In the rows, zero is written as 128.
The rows of M fall into a few groups, and each row is roughly a mix of its group's hidden directions; some rows fit no group.
M:
[[112 147 125 139 193 120 123 133 184 166]
 [167 103  88 122  65 138 120 156  99 113]
 [ 89 130 196 128 107 115 128 169 153 102]
 [118 178 102 161  77 135 146 167 105 111]
 [113 140 142 135 198 135 135 146 122 189]
 [168  92 129 145 103  81 143 108 175 100]
 [142 152  83 141 100 162 109 140 160  72]
 [146 113  80 130  85 162 166 175 134 121]
 [121 125 151 142 166 124 156 124 138 209]
 [108  88 157 127  83  68 107 113 109 113]
 [ 92 139 174 123 183  92 132 108 131 165]
 [148 115 117 116  63  97 109 117  89  87]
 [144 116 123 146 163 191 148  90 110  88]
 [129 147 164 193 121 159 158 164 153 130]
 [ 78 146 153 138 190  97 135 108 127 158]
 [106 179 107 141 158 161 121 172 136  85]
 [129 131  79 193 153 106  96 119 154 142]
 [151 173 115 159  76 159 147 158 101 145]
 [133 146  69  92  79 102 107 143 156 132]
 [168 117 120 151 141  92 163  98 189 116]
 [117 104 161 150 196 102 138 124 130 172]
 [131  92 133  98 153 109  84  61 134 130]
 [116 133 142 148 200 130 160  81 116 147]
 [132 125  89 143 157 128 158 146 199 154]
 [100 185 118 148 131 161 116 143 103  73]
 [138  90  95 112 160  91  88  87 152 152]
 [107 162  90 119 125  75 104 178 154 130]
 [145  94  91 153 177 118  94  95 120 166]
 [128 158  80 140 126 128 113 174 191 127]
 [102 146 118 110 105 135 133 204  87 144]
 [172 172  63 121 144 130 145 120 139 158]
 [110  95 175  80 102  98 116 101 161 141]
 [172  92  73 137 123 116 138 144 171 160]
 [125  96 120 154 161  95  60 133 152 105]
 [ 88  98 162 120 110 114 100 121  60 132]
 [142 137 127 126 126  75 165  83 105 179]
 [173  81 128 123 106 160 120 138  76 161]
 [145 109 113 118  71 161 141 165  76 118]
 [102 162 138 136 180  94 108 103 181 127]
 [114 153 138 162 180 164 106 143 174  98]
 [125 102  99  92 189 152 120  98 146 164]
 [119 160 163 140  79 156 164 148  86 105]
 [ 86  71 186 127 136 117 108 120 124 104]
 [126  95 126 156 184 112 132  98  71 142]
 [117 170 103 153  90 134 158 170  82 114]
 [134 119 185 111  63 134 131  86 124 126]
 [131  69 129 121 186 113 132  82 121 147]
 [123 134 159 120 166  82 136 159 191 119]
 [125 186 106 106  69 154 130 146 123  99]
 [154  97 119 118  83 163 138 162  72 140]
 [145 107 125 118  92 162 168 102  69 105]
 [144 115  68  95 103  84 115 136 154 160]
 [165 160  75 128 125 153 158 109 105 174]
 [135  91 178 129 194 147 135 120 155 140]
 [159 135 106 110  87 150 148  99  64 145]
 [122 131 136 140 200 179 125 161 134 151]
 [118 145 110 143 176 104 131 119 203 141]
 [128 114 132 152 152 143 147 107 104 210]
 [147 139 110 103  58  89 117 159 135 154]
 [ 98  95 163 105 120 113 107 129 137  57]
 [108  94 159 127 174 122 149 102 128 190]
 [101 131 164 128 189 141 147 137 131 186]
 [110 159 130 111 148 119 131 144  91 205]
 [ 93 208 101 110 144 133 140 122 147 140]
 [107 193 104 109 136 128 122 169 165 159]
 [123 126 151 117 123  49 102  85 116 118]
 [144 108 125 121  69 166 146 142  75 102]
 [153 191  69 107 131 125 127 135 160 134]
 [146 122 101 139 123 209 144 168 133 136]
 [104  71 175 147 147  92  97 151 140 124]
 [113 153 150 133 181 172 115 150 168  91]
 [125 118 153 144 199 153 109 126 178 120]
 [100  82 172 146 144  74 102 142 151 125]
 [120  83 116 110 141 153 134  67  81 148]
 [161 123  69 139 134 145 109 170 171 152]
 [178 153  70 160 100 147 121 135  98 125]
 [106 180  96 181 135 145 122 155 109  94]
 [ 89 131 136 138 126 114 114 106 169  54]
 [148 121 123 128 140 151 184  99  93 186]
 [ 80 144 167 127 180 130 168 132 137 162]
 [ 88 166 145 125 144  68 118 100 153  98]
 [138 112 169 192 126 105 113 180 138 125]
 [118 138  66 166 179 112 122 147  98 129]
 [108 101 175 181 146 117 107 150 131 175]
 [138  91 116  84 104  88 115  79  99 149]
 [ 89  94 169 126 132 102  86 169 104 154]
 [130 153 119 136  61 125 169 164  91 133]
 [ 91 180 131 134 157 100 106 112 174  94]
 [ 92 154 162 136 197 136 135 116 158 154]
 [113  68 158 116 158  98 110 114 140  79]
 [126 105 192 156 174 154 152 113 103 127]
 [124 132 150 134 187 161 164 185 135 123]
 [ 75 183 144  97 107 143 122 140 155 161]
 [184 127  99 139 130 169 168  88 131 102]
 [121 156 119 148 185 135 161  86 169 105]
 [157 115  75 144 143 118 133 133 199 144]
 [156 182  95 133 117 109 114 170 167  99]
 [125 121 127 112  88 129  84 201 150 129]
 [102 115 160 119 125 162 190 149  88 152]
 [124 125 118 150  76 146  81 141  98  76]
 [119 168 111 100  97 110 109 184 144 172]
 [109 171 118 116 171 175 126 157 108 171]
 [141 109 161 148  97 124 187 144  83 159]
 [117 154 124 100 105 111 121 153  85 196]
 [124 153 138 160  88 140 176 164  78 126]
 [ 78  93 168 137 130 148 112 104 100 175]
 [140 111  60 118 151  88 127 156 143 165]
 [146 101 125 124  58  96 127  98 121  86]
 [128 126 106 137 130 198 170 173 141 142]
 [140 143 104 100  43 112 115 140 122 116]
 [125 124  83 184 161 104 137 134  79 144]
 [113  80 148 154 104 159 117 106  66 135]
 [120 144 143 137 198 121  93 118 161 168]
 [181 118 103 162  99 151 155 128  75 118]]

Each list below has two rows that fit no group; the rest each fit one group, if only roughly. Name those rows in the order they come.
    q173: [138 123 135 113  72 122 107 121  61  95]
    q499: [149 100 100  88  56 119 124 116 143 105]
    q593: [117 168  83  93 102 141 119 179 153 104]
    q280: [146 102  99 109 147 137 144 120 188 183]
    q290: [103 158 152 143 180 190 137 124 155 130]
    q334: [128 138  53 154 161 102 113 158 144 143]
    q881: [ 88 141 175 129 158 182 167 128 112 138]
    q414: [143 122 102  79  91 114 146 171 170 157]
    q743: [124 102 132 127  83 141 121  89  90  66]
    q865: [131  67 101 121 143 123  87  84  99 108]
	q499, q280
    q253: [126 169 127 110  56 143 148 169 138 115]
    q632: [141  85 170 145 174 139 173 155 136 152]
    q463: [176  97  92 171 118 144 119 107  80 138]
    q741: [115 141 118  83 175 142 105 151 186 109]
    q259: [121 149  96  70  74 112 112 118 100 108]
    q133: [139 149  72 123 157 185 154 138 130  96]
    q101: [137  89 132 126  70 133  98 143 134  70]
    q298: [133 109 126 145  87  96 129  79  68 144]
    q519: [115 163 122 141 188 141  92 139 178 148]
    q601: [117 186  84  93 126 127 112 124 163 167]
    q496: [ 75 163 169  92  91 133 132 149 149 107]
    q65: [161 178  94 114  84 149 168 142 111 113]
    q389: [164 143  98  71 115 159 147  86 105 137]
    q6: [104 192 132 133 115 122 110 172 171 153]
    q4: [152  99 112 140  71  88 141 120 140 179]
	q133, q389
    q29: [128  86 134 105  90 149 146 102  79  82]
    q938: [132  88 170 118 197 132 144 107 108 144]
    q797: [132 140  46 137 117  87 109 144 136 144]
    q193: [167 121  86 146 161 122  90 124 180 156]
    q31: [112 147 150 111  98 177 127 168  78 157]
    q707: [162  85 146 126  94 117 142  67 105 105]
    q393: [159  75 106 154 139 147 124  93  78 105]
    q779: [134 121 131 128  75 177 170 116 110  81]
    q112: [141 121 110  52  80 103 127 130 139 147]
    q539: [145 100  96  97  92  91  90  89 154 146]
    q623: [105 137 118 146 109 159 123 180  63 148]
    q531: [187  66 114 134 112 149 133 108 114 156]
    q627: [ 76 138 192 119 131 118 129 154 165 153]
    q817: [119 133 127 199 178 135 141 131  87 133]
	q31, q623
    q757: [162  94 148 152 170 109 162  84 112 159]
    q851: [179  89 123 121 119  91  80 105 107 157]
    q888: [118 119 168 129 100 138 115  64  82 104]
    q989: [140  93 145 126 126 176 183 144 101 170]
    q504: [ 88 150 138 122 165 148  97 189 142 156]
    q887: [124 154 104 161 145 138  91 141 200 115]
    q275: [142 100 133 182 193 121 143 131 138 163]
    q182: [175 109 109 139 101 197 109 125 113 107]
    q110: [121 110 146 147 193 144 111  74 137 100]
    q658: [118 173 135 140  60 150 111 117 109  90]
    q711: [ 95 150 141 101 148  95 102 147 188  96]
    q324: [125 141  99 154 155 135  79 116 196 119]
    q574: [ 92 153 183 132 187 146 125  99 131 138]
    q356: [157 106  89 178 114 150 145 132  96  80]
	q110, q356
    q402: [ 98 167 121 142 181 147 132 134 189 127]
    q746: [127 120 163 147 126 135 176 126  53 133]
    q394: [155  97 101 124  79 134 137 115  95 187]
    q524: [114 142 146 149 207 164 123 145 131 101]
    q565: [143 114  97 119 124 103  85 113 199 147]
    q846: [158 129  66 128  99 111  86 170 144 126]
    q368: [109 164 135 123  74 174 153 126  91 159]
    q299: [143  81 129  87 146 148 104  73  95 116]
    q281: [ 90 160 162  96 106 115 120 159 170  89]
    q901: [133 109 148  66 188 150 122 131 157 125]
    q321: [112 139 137 120  83 165 134 162  69  94]
    q708: [131 125 111  73  89 109 158 143  71 135]
    q413: [113 111 154 139 190 161 103 173 139 152]
	q394, q299
    q544: [147 160 123 170 140 150 107 162 186  97]
    q571: [120 148 145 121  70 144 137 160 119  65]
    q814: [108 129 150 131 184 122 111 174 167 169]
    q509: [112 122 191 128 156 151 148  71 108 124]
    q897: [144 112 112 109 196  85 127 111 171 124]
    q878: [ 79 126 173  88  93 139 131 129 130  81]
    q541: [159 172 128 132 111 137 197 149 119 161]
    q861: [130 153 107 188 112 129 141 170 179 141]
    q610: [110  74 189 107 113 129 129 116 138 171]
    q20: [102 120 183 129 160 168 172 116 103 153]
    q337: [ 98 107 161 140 194 158 120 128  91 145]
    q611: [148  85  88 104 149 126 116  78 106  88]
    q91: [101 130 135  96 187 111 134 103 166 172]
    q829: [133 162  98 145 140 126  84 117 186  87]
    q532: [107  56 155 134 165 115 100 101 120 118]
	q544, q610
    q357: [112 161 106 132 124  96  93 182 178 144]
    q652: [121 144  76 130 110  78 149 166 169 114]
    q992: [ 98 169 122 139 193 162 147 100 139 114]
    q417: [129 116  74 117 104  83 101  92  90 146]
    q434: [145 109 160 130  65 121 168 109  88 148]
    q860: [ 74 159 178 142 161 132 145 157 118 155]
    q947: [138  78 158 159 194 156 133 122 122 127]
    q666: [ 89 144 187 130  78 141 151 159 113 122]
    q228: [100 152 112 118  69 116 150 155 112  74]
    q559: [107 191 107 109 144 122 143 133 120 190]
    q629: [150 125  86 145 109  88 113 100 180  89]
	q357, q860
    q444: [140 105 145 161 154  81  91 157 166  94]
    q621: [154 148 135 151  81 160 178 147  87 144]
    q426: [107 148 122 147 163 170 155 127 196 121]
    q383: [130 140 176 142 147 171 131 133  58 127]
    q189: [142  96 123  93  98  92  92  69 142 140]
    q735: [113 135 136 119  88  71 147  93 112  78]
    q597: [182 127  73 152 155 130 141 109 111 167]
    q147: [122 146  81  78 108 116 138 170  83 117]
    q850: [139 122 102  96 159 143 170  81 108 175]
    q312: [139 117  95  83  70 113 114 129  89 159]
    q694: [ 99 153 138 124 144 188 145 185 106 144]
	q383, q312
    q952: [ 89 167 156 140 174 139 134  94 169 103]
    q710: [154  92 120 135 168 143 142 137 140 201]
    q167: [108 176 139 100 140 102 126 159 187 101]
    q60: [171 132  69 143 139 132 171 120 156  92]
    q742: [141 132  93 128  77 176 129 173 106  99]
    q538: [166 156  63 146 103 139  92 135 114 103]
    q626: [117 136 139 101 103 129  78  63 117  93]
    q917: [124 119 142 119  68 112 151 108  96  69]
    q673: [111 157 138 155 100 140 149 121  52 107]
    q415: [136 124 117 133 103 127 103 172 194  84]
    q100: [143 112 157 170  80 140 132 163  93  86]
    q430: [129 137 134 126  90 101 111  82 112  60]
    q161: [106 108 130 107  85  91  97 136 110  67]
    q305: [ 96 140 166 117 167 115 147 132 165 187]
	q60, q161
    q58: [ 85 171 131 137 182 124 128 139 180 136]
    q786: [150  84 126 119 118  54 146 114 133 160]
    q508: [158 172  59 122 102 155 122 116 109 142]
    q345: [123 162 123  82  58 136 144 155 115 112]
    q760: [ 92 139 142 110  95  57 151 115 110 106]
    q420: [122 126 129 194 199 141 122 131 137 127]
    q227: [113 192 103  76 106 127 121 133 166 126]
    q152: [112 128 165 105 145 122 109 149  71 185]
    q205: [ 95 183 132 107 165  97  90 114 155 147]
    q579: [148 102  97 121 118  51 127 138 139 164]
    q984: [105 150 111 117  87 140 109 127 155  55]
    q360: [125 174 100 147 150 170  85 142 162  96]
    q764: [118  96 196 158 171 121 125 119  96 129]
	q205, q764
    q582: [103 164 117 101 115 141 128 138  61  83]
    q291: [136 100 137 119  75  93 146  85  95  91]
    q81: [181 136  65 115 123 133 144 112 116  85]
    q410: [101 122 117 112 174 122 108  92 147 194]
    q17: [159 108  79 116  84  91 107 169 115 142]
    q269: [155  98 136 128 144 136 153  90  67 171]
    q511: [157 144  99 163 139 183 155 161  96 152]
    q145: [ 80 131 168 121  71 152 109 142 110  97]
    q483: [109 142 138 173 181 158 136 137  76 105]
    q688: [ 96  77 192 111 133 118 107 104 148 116]
    q388: [ 91 103 159 149 167 105  77 120 154 157]
    q991: [142 162  98 115 162 132 153 118 158 195]
    q378: [119 135 111 112 139 131 116 201 119 186]
	q511, q688
    q500: [132  85 126 126 187  85 102 122 165 111]
    q153: [ 73 175 138 128 186 134 122 140 125 156]
    q758: [113 179 148 162 106 172 132 160 150  91]
    q206: [141  78 172  98 105 168 129 156  93 123]
    q552: [115 151 116 132 140 151 108 169 195  89]
    q516: [137 130 126 114  74 142 133 136 103  53]
    q87: [111  96 142 102 176 100  80 126 169 150]
    q926: [ 86 139 160 111 153  63 137 132 113 165]
    q211: [ 94 177 159 142 180 133 103 106 159 118]
    q807: [128 125 178 120  66 143 160 116  84 127]
	q206, q87
    q745: [ 88 165 156 149 115 118  80 166 164 139]
    q340: [134 131  85  84  71 130 102 157 134  95]
    q681: [118 150 138 146 193 137 113  99 185 138]
    q234: [175 128  76 100 170 108 149 100 150 138]
    q937: [123 120 132 146 186 193 119 161 142 112]
    q464: [135 140  95  94 122 130 114 168 202 132]
    q148: [146 127  94 154  54 101 141 129 108 154]
    q722: [171 122  76 167 152 108  88 132 138 100]
    q438: [173 163  74 141  95 135 118 146 119  87]
    q3: [ 96 113 138 102 175 126 132  89 141 189]
    q86: [112 107 162 114 120 140 146 135 163  52]
    q827: [107 104 154 108  89 112 189 126  82 124]
    q220: [144 121 122 150 176 184 132 139 170  89]
    q432: [ 98 153 182 153 123 126 140 167 147 178]
	q340, q86
